Where one turn sends some rows of the set: a few examples, then the rows asked:
J106: [ 43  32  33 -51  12   5 -20  28  43  37  39   1  -4   1  42  20  -9 -13
 -26  -1 -18 -32]
J838: [ 19 -23  19  52  14   8  26 -25  -6 -29   8  35  39  40  14 -28   8  45
  -7 -63  -7 -18]
J369: [ -9   6 -49   0   9 -10  15 -47  38 -30  69  -7 -58 -20   7 -13 -19  19
   3  31  10  11]
J236: [-37   6   2  15  -4 -24  68 -32  30 -43  30 -20 -32 -24 -28 -21 -32  -7
  14  17  18 -29]
J16: [  5 -16  13  52   5  13   5 -16  -3 -22   4  38  25  45  11 -12  -1  57
 -13 -75  -5   7]
J32: [-45  22 -38   9 -22  -9  37 -49  23 -34  17 -29 -48  17  17 -20  12 -17
   8  13  -4  44]
J978: [ 16 -33 -40  -7  13 -12 -18  -5 -41  35 -46 -32  30 -45 -14  23  37  10
  -3  19   6  21]
J791: [-47  20  -1   2  -3 -17  63 -19  39 -56  19 -24 -33  -6 -19 -18 -23 -21
   2   9  17 -32]
J396: [ 23  19  56 -59  -7   9   6  33  52  37  19   1  -3  -5  46  16   5 -18
 -25 -21   1 -28]
J530: [ 24 -55 -26 -12   4 -16  15   3 -53  27 -34 -26  13 -43  -5  33  19   9
 -22  32  32   5]
J539: [-36  31 -17  12 -22 -16  46 -44  28 -22   4 -24 -60   5  13 -23  -2 -27
   4  25 -13  39]
J325: [ 13 -41 -29  -2  -6 -19  -7 -10 -51  37 -39 -40  22 -49 -28  31  19  12
   0   6   7  17]
J442: [  0 -20  29  54   4  26  16 -19 -10 -19   9  43  45  41  17 -15  32  42
  -1 -52  -2   8]
J738: [ 23 -40 -25   3  -5 -20  10 -18 -53  41 -43 -45  23 -32 -10  23  28 -11
 -12  26  -2  16]
J454: [ 17 -36  10  48  13  13  26  -6  -5 -24   2  30  15  39  43 -25  31  62
   2 -58 -11   9]
J585: [ 24 -45 -30  -8  14  -5  -3  -7 -33  32 -48 -32  17 -41 -23  32  45  12
 -15  29  -5   9]
J189: [ 18  30  31 -46   4   6 -28  51  52  37  20  -6  12   4  27  16 -14   0
 -29  -4  -4 -49]
J227: [ 30  32  37 -60 -14   9 -13  44  41  33  23   3   8  19  26  16  -4   4
 -27   3  -6 -48]
J871: [ 21  38  43 -43  -2   4 -31  48  40  36  17  -7 -12  -5  30  23 -18  -9
 -21 -12 -19 -33]
J178: [-24   2 -51  -7  23  -8  15 -30  30 -40  68 -22 -48 -31  -2   0  -8   9
  12  35  15   0]
J726: [ -5 -10  18  49   9  15  20  -9  -3 -16  -4  34  51  52  13 -14  14  46
  -2 -66  -3  12]

J454 -> J530
J442 -> J585
Where do these go?
J189 -> J726
J32 -> J178
J106 -> J838
J16 -> J325
J539 -> J369

